Some points, each followed by its number:
[ 41  12  12 -20 -39  36 -55   1   3  23 -43  53   1 -49 -37  42  -2  -5
  22 -30 -15 -39  -5   0] 0
[ 39  59  13 -24 -62 -14  -7   6 -30  18   1  35 -17 -49 -18  48 -17  43
   1 -19 -50 -43 -46 -55] 1
[-25  -3 -67  67 -13   8  -3 -31 -34   9 -14  -4 -19 -76  14  20 -25  -7
 -25 -31 -80  18   6  17] 2
[-72   6   1  -4  43   8 -10   4  -3 -28 -32   9   0 -16  35 -33 -44 -31
 -73 -33  -2  34  -8  -7] 3
[ 29 -30  40 -11 -16  39  -6 -34  43  22  59  17 -15  46 -28 -14  37  10
  -5  25  59   8  19 -10] 4
[  42  107  -49   -3  -65   59   -3   38  -11   38   -2   40  -11 -112
    4    8   22   32  -40   19 -120  -70  -42  -17] 5
[ -9 -57 -10  -8  53  -3  -5  49  19 -10  -1 -12 -37  40  33 -43 -22  -1
  -3  44  10  16  20  -8] 6
[  -7   24   -1   11   -2   -2  -19    1  -28  -10   -9   -9  -26  -50
  -17   93   45   20  -57   13 -101  -14   27    3] 7
[-70 -57 -13  17  26   9 -32 -37  51 -17  36 -55  33  23  15 -28 -31  11
 -13  55  15 -17  18   9] 8
[-19 -18 -73   0   9 -11  10   6 -21   5 -10   3  -1 -72 -27   4 -21 -35
  25 -12 -46 -49  25  23] 9
[-23 -38 -51   3 -16 -41  48   4 -26  28 -84 -23 -28 -71  -4 -31 -16 -34
  -3  26 -63 -17  20  -3] 10
[ -60  -12  -65   47   34    9   16    6   -7   10  -38  -32  -29 -127
   68  -63  -63  -41  -82    8  -84  -25   43   58] 11
[  52   80  -34  -20  -47   17  -38   12  -55   45   -1   82  -18 -124
  -61   31   12   38  -74  -18  -97  -57    2    2] 12
[-29 -82  49  20  48  21  16   8  32  24 -12 -48 -12  51  36 -76 -29 -26
  12  49  48  24  16  18] 13
[-33 -58  55  60  11  42  13 -10  61 -37  38  19  37 113  31 -20  26  52
  38  -3  85  66  -1   6] 14
[-37 -86   1  38  -4  16  16 -17  43   2 -11 -12  40  65  -8 -72 -38   3
 -14  41 -18  57 -14 -29] 15
[ 41  45   1   6   0 -26   7  53  -8   3 -13  45 -21 -68  10  76  24 -10
  -5 -27 -66 -70  34 -14] 16
[ 29 -11 -34  25  30  18  69   4  19 -16 -20 -35 -11 -12 -18   8  25 -51
 -22  16 -30 -25  -5 -27] 17
[  5 -47 -59  34 -17 -22  28  -1 -41   6 -46 -32   4 -79  14 -11 -29 -21
 -16   2 -17 -37  40  25] 18
[ 44   7  43 -27  16  43 -37 -24 -17 -57   4 102  33  88  26  21  23  34
  48 -42  70  16 -23   5] 19
[-29  -4  60 -50  43 -51 -38 -32  18 -14 -14 -14 -13 104 -22  68 -13 -43
  20   6  75  15 -31  -4] 20
[  4   0  -8  32  38 -28  32  40 -44 -24 -17 -34 -14 -23  17 -26 -48  18
   7  57  23  -4  -1  16] 21
[ 29  70  15 -17 -22  29   1  -4 -35  -2 -27  14 -27 -62 -22  58  17 -51
 -63 -23 -74 -26  -2 -29] 22
[-56 -38 127 -55  46 -79  48 -15  44 -68   4 -46  25 113  34  -1 -74 -67
  99 -11 127  77 -73  -2] 23
[-12 -40 -29  26  64  -2  51  18   2   2 -24 -21 -20   6 -13  -9   9   1
  -8  11   7 -39  59  59] 24
[  1 -43  14 -17  21  26 -26 -27  36 -56  23 -22  30  52   9 -10  26  -1
  12 -49  61  17 -24  54] 25
[-21  -2  55  -8  -8   4 -42  -5   6 -51  39  11  51  76  24  29  32  -6
  24 -49  74  38 -57 -15] 26
[-26 -33  91   6  34 -24 -32 -16  10 -22   2 -54   5  99  29  43  21   1
  31  29  41  49  13  19] 27
[-44 -32 -66   5 -11  11  10  11 -13   4  38 -23  -3 -17  51 -68 -35 -15
 -77  10  -2 -28   4  -7] 28
New points follow, each followed by the numbers of its three nearest points above, looking only along the 6 directions in which the numbered points spread most, nearest first.
[ 24  21  43 -11 -45 -28 -12 -33  -7 -62  38  12  20  27   6  -5  26  74
  71  -7  75 -13   1  13] 19 25 26
[-47 -31 -66  11  50  11  25  53 -21  34 -80  26 -31 -86 -32 -34   7  -8
 -39  22 -55  -4  87  -1] 18 10 9
[-46  38 122 -31  -2 -74 -17 -16  59 -75   8 -36 -18 127 -39  77   3 -49
  83  -7  70   5 -25  -9] 20 27 26
[ 51  29  50   5   6 -28  14 -31  14 -28  43  11  35  76 -55 -34   8  46
  79 -91  96  42  29 -26] 19 26 25
[ 64  51  28  11 -50  37 -41   1 -18   2  52  13  12   9  -6  25  28  45
  17   5 -17  25  -1 -11] 0 4 1
[ 52  30  26 -44 -14 -40  49   1  -6  -9 -21  40 -40  41 -23  79  32 -53
 -10   7 -10  -3 -24 -11] 0 1 16
[-26  12  95 -68  31 -81 -11 -11  37 -43  21 -35   7  76 -22  68 -26 -66
  15  -7  78  26  -1   5] 20 27 26
[-10  21  14   0 -13  -9 -12  10  13  15  18 -51 -11  60  -5 -19  20 -19
  47  20  18  24 -52  12] 6 4 21
[ -1  28  56 -32  13  38 -25   5 -11 -19  28 -46   7 -24 -19  28  52  35
  32 -56  -6 -10 -53 -31] 0 1 26
[-37  -3 -85  40  25 -16  54 -33  16  27 -57  24 -35 -22  21 -32 -19 -62
   3 -43 -59 -12  63  10] 18 9 10
[-16   1 -20 -17 -34   9 -13 -10   9  68  13 -41 -17 -51  25  27  -6   5
 -27  15 -50  17 -29 -63] 17 22 2
[ 10 -67 -28 -12 -37 -40  -2 -11  30  38  10 -23  -6  -4 -11 -22   0 -34
 -18 -49 -41  20  24 -18] 17 21 6
[ 70  44  18   0  -4   1 -14   2 -13  33  54  16 -10 -20 -10  41  61  44
 -13 -23 -18 -15  14 -19] 0 16 1
[-24  13 -11 -16  -3  29 -12  -7  18 -51   6  25  21 -66  -3 -24   8 -13
 -18 -10  -4  -5  11  38] 2 3 9
[  0 -28   3   2 -46  -2 -14   7 -26  14 -23  -9   8 -39 -32   8  19  -9
 -23  -7  -9 -15   4  -7] 17 0 9
[  1  70  -1  22   6  37  59 -18  14  11 -25  15  12  17 -37 -31 -11  57
 -18   0 -21  -2  11  34] 17 0 21
[  1 -12 -49  25   0 -34   0  15 -35  -7 -16 -10 -50 -15  16 -42  28 -45
  19  45 -32   2  11 -15] 17 21 18
[  6 -65 -28  42  27 -15 -32 -14  76  11 -16 -15  42 -30   4 -59 -18  35
 -13   9 -30 -14 -11  41] 28 6 8
[ 33 -21 -58 -17 -23   1  11 -17 -24  10 -41 -27 -11 -22  24 -63   6   6
 -55 -11 -37  -2  -8  14] 28 9 18
[  2  40 127  13  37   3 -18 -10   6 -50  -1  -5   1 109  56  56  23 -18
  55 -24  58  23 -26 -59] 20 26 27
[ -5  -9 -42  14 -14   7  -6  19   1   5 -60   4  -7   4  -5 -18 -33 -16
 -50  15 -32   5  47  14] 17 21 9
